Where one turn sends some rows of the set: a few examples, then the rows asked
Z_471: [21 -23 -33 -13 -10 -27 5 -30 -41 16 -31 33 61 6 -3 -31 -9 24 -31 33 5 -40 -15 13 9 9 42 -21 -23]
Z_362: [37 -10 -19 4 10 -38 -1 -17 -26 14 -58 3 62 4 10 -33 9 26 -30 26 -11 -9 -10 37 12 35 26 -3 3]
Z_409: [-29 -14 3 57 -52 -49 -3 -22 15 24 -32 -12 46 -11 17 14 34 8 7 -7 16 -4 -26 12 8 21 -34 -35 8]
Z_806: [-8 -15 47 20 2 28 17 14 11 -20 -20 44 24 43 -34 23 -2 -14 21 -5 -58 28 -19 -8 27 -25 -9 -22 -30]
Z_581: [-12 -7 33 10 27 49 17 36 -17 -12 -19 39 13 21 -30 8 13 -51 8 2 -20 33 -2 -25 -3 -32 -24 20 -19]
Z_286: [-21 23 -31 44 -49 -41 -5 -16 19 34 -62 16 -3 3 5 31 -4 27 -10 15 6 -21 -19 54 -20 -26 -25 0 -4]
Z_841: [1 -5 -38 4 -31 -66 -18 -16 14 37 9 -18 5 30 -32 26 -19 2 -28 18 3 -22 -7 22 -47 17 -27 -8 3]
Z_527: [-28 -21 -13 56 -17 -33 -19 4 -8 36 -33 -24 29 -19 19 -1 29 13 -11 -4 78 6 -2 -13 5 1 -46 8 9]
Z_731: [6 -41 20 6 38 37 3 21 -6 3 6 39 -4 65 -56 6 -20 -26 0 -8 -19 11 7 -41 16 -23 -15 -15 -25]
Z_753: [7 -38 30 47 45 21 14 47 12 -5 -30 22 11 41 -30 11 -4 -6 5 9 -6 52 8 -15 30 -18 -27 -6 -47]
Z_572: [-38 -5 5 -1 -48 -9 -9 -29 -17 35 -21 -19 22 -30 -1 -16 12 -15 -7 -13 58 -15 -7 -36 -18 -12 -38 13 43]
Z_619: [32 -6 -19 -36 -10 -13 6 -24 -46 12 -44 1 56 -19 2 -52 -10 15 -28 35 14 -7 -2 10 2 7 23 17 7]
Z_94: [30 -13 -19 -14 16 -16 -10 -35 -33 30 -65 19 33 15 -5 -45 -16 36 -40 10 9 -36 -4 13 17 6 39 4 21]
Z_710: [-26 -18 32 31 28 19 33 9 21 -28 30 25 17 5 -33 9 -16 -5 -34 20 -26 9 31 -31 42 -28 -30 -1 -53]
Z_593: [3 -20 52 2 15 49 14 14 9 -8 -38 23 1 31 -38 -7 -34 9 16 -6 -17 50 5 -31 35 -48 -18 7 -12]
Z_433: [-17 -25 0 10 -49 -18 -20 -51 7 45 -23 -19 9 11 -10 -16 -20 40 0 -34 43 -20 -7 -31 24 -15 -29 -26 45]
Z_213: [13 -11 -29 10 19 -17 4 -9 -44 21 -69 27 51 -11 13 -36 9 19 -40 33 35 -28 -5 18 5 3 32 13 -17]
Z_256: [-13 0 -37 4 -59 -32 -14 -30 10 39 -24 3 -10 15 -16 16 -50 61 -11 14 39 -19 -9 13 -3 -51 -18 0 -12]
Z_110: [-33 -5 36 40 32 40 22 9 18 -20 5 36 4 8 -25 3 -15 9 -35 5 -15 1 28 -28 55 -52 -26 21 -36]
Z_314: [-4 -6 -42 13 -34 -50 -12 10 3 27 -8 -29 9 -2 -11 15 -21 26 -24 40 59 11 7 15 -35 -17 -37 27 -25]
Z_971: [-7 5 31 39 36 33 29 5 22 -17 4 20 3 11 -23 -4 4 -24 -28 -1 -56 18 34 -2 42 -19 -50 11 1]
Z_957: [-15 27 -28 -5 -38 -24 -12 -24 5 42 -44 -4 -19 4 -18 7 -11 -7 -23 5 10 -21 -4 25 -55 -16 -35 31 43]
Z_76: [-8 -12 31 13 27 29 36 -2 22 -23 32 13 5 9 -38 -6 -15 -24 -30 11 -46 16 38 -28 33 -17 -43 1 -15]
Z_337: [-31 -38 -15 34 -37 -48 -26 -35 0 41 14 -2 29 27 -15 14 8 10 -13 -20 30 -45 -23 -23 4 17 -16 -45 6]
Z_530: [-20 3 33 47 37 39 15 -2 23 -15 -2 40 -5 25 -22 8 -7 4 -30 -12 -49 -4 26 -7 61 -40 -34 8 -11]

Z_94 -> Z_362
Z_841 -> Z_314
Z_731 -> Z_753
Now these:
Z_530 -> Z_971
Z_527 -> Z_433

Where one turn sends some rows of the set: a few examples, then the rows asked
Z_460: [-30 -58 -7 -7 22 42 -20 36 19 9 44 4 1 27 24 3 -36]
Z_9: [-48 -29 -1 -76 -14 84 -3 82 -9 5 24 -2 29 22 7 -36 9]
Z_319: [-2 31 -7 -16 -9 68 15 -7 9 -27 -29 -7 1 25 24 26 19]
Z_887: [-1 29 -19 -14 45 54 17 26 -23 -23 -58 -4 20 0 10 29 -7]
Z_124: [-28 -51 18 -17 6 47 -31 34 18 -16 42 0 -8 -7 24 31 -22]
Z_919: [-13 -10 2 -18 11 51 40 101 -49 -10 34 -22 6 28 9 -27 -60]
Z_998: [-64 -32 0 -80 -9 74 -16 38 16 -5 -4 -25 3 11 -11 -32 -2]
Z_70: [-30 12 -21 -62 9 49 26 17 -55 -31 -56 -10 42 3 49 19 -50]
Z_758: [-19 21 -9 -69 -29 53 28 -3 -29 -65 -25 0 37 28 43 8 -9]
Z_217: [-26 15 -28 -59 15 52 38 18 -51 -34 -58 -17 44 0 33 15 -41]
Z_849: [-13 -12 -20 -6 17 34 21 102 -20 10 41 7 20 15 7 -19 -45]
Z_511: [-22 5 -37 -48 25 61 31 19 -51 -44 -54 -6 55 8 45 3 -25]
Z_227: [-17 -58 13 -61 16 48 -8 70 -23 -63 25 -39 0 47 26 -41 -21]
Z_162: [-12 34 -6 -35 33 37 -6 23 -29 -26 -62 -17 11 -5 6 38 -17]
Z_121: [-4 -57 -15 -24 19 35 -3 79 -24 -44 27 -27 12 41 55 -46 -29]
Z_672: [-12 -54 30 -5 6 60 -27 32 12 -6 45 -8 23 17 44 20 -14]
Z_650: [-61 -27 2 -69 -30 75 -7 65 -22 4 16 0 -13 17 16 -47 4]
Z_111: [-19 -41 25 -6 24 40 -12 37 -8 -4 52 4 11 21 5 22 -65]
Z_180: [-23 -39 21 -52 13 46 -12 53 -17 -61 33 -15 7 42 38 -64 -47]
Z_150: [-14 -32 32 -21 5 40 -5 20 24 5 27 5 35 -14 15 30 -50]
Z_745: [-24 41 -10 -40 18 58 0 34 -37 -26 -74 -17 11 15 18 29 0]
Z_231: [-12 41 7 -31 -18 56 20 -10 -8 -25 -33 -16 -8 27 22 19 14]
Z_116: [-40 -29 1 -33 18 61 2 67 -44 -85 -7 -33 -13 47 36 -47 -23]
Z_577: [-15 -7 10 -26 23 38 26 89 -30 -6 30 -26 25 2 16 -51 -70]
Z_58: [-55 -16 24 -48 2 62 -3 41 12 12 37 -10 -18 32 -1 -52 -26]
Z_418: [-16 41 6 -31 -16 50 15 1 -6 -30 -31 -30 -15 21 28 29 17]
Z_876: [-11 30 -9 -24 38 43 7 12 -24 -33 -58 -14 6 3 3 40 -18]
Z_399: [-41 -38 26 -63 -5 56 -17 39 -6 30 27 -15 5 28 -9 -39 -12]
Z_863: [-24 20 -26 -59 -30 72 25 -4 -22 -52 -21 8 42 31 41 -3 7]
Z_853: [-28 -64 -9 -23 34 78 -9 81 -35 -58 9 -28 8 38 54 -12 -37]
Z_260: [-27 41 -8 -56 -33 58 29 16 -28 -32 -30 4 45 19 43 34 -6]
Z_949: [-38 6 -21 -61 11 59 8 11 -33 -38 -60 -12 43 9 46 42 -26]
Z_665: [-29 31 -7 -70 -36 52 30 7 -29 -62 -19 6 26 31 47 17 -10]
Z_184: [-19 -54 2 -32 15 48 -15 77 -52 -73 12 -11 2 19 62 -26 -40]
Z_778: [-28 -28 20 -11 43 35 -7 48 20 -17 49 -13 3 3 0 2 -60]
Z_983: [-11 0 8 -5 5 44 16 100 -45 20 18 0 9 -20 15 -11 -42]
Z_717: [-6 39 7 -20 -12 53 11 12 -20 -48 -40 -22 8 29 49 40 8]
Z_388: [-14 8 12 7 15 68 2 101 -47 16 22 11 16 18 4 -14 -30]
Z_432: [-38 -34 -8 -55 -4 51 -23 64 -7 10 24 8 3 44 7 -62 1]
Z_85: [-3 17 27 11 8 39 39 80 -53 -16 14 6 22 13 29 -18 -58]

Z_876 -> Z_217
Z_849 -> Z_121
Now these:
Z_919 -> Z_227
Z_124 -> Z_983
Z_887 -> Z_511
Z_418 -> Z_162
Z_9 -> Z_672
Z_778 -> Z_577
Z_998 -> Z_150
Z_260 -> Z_717

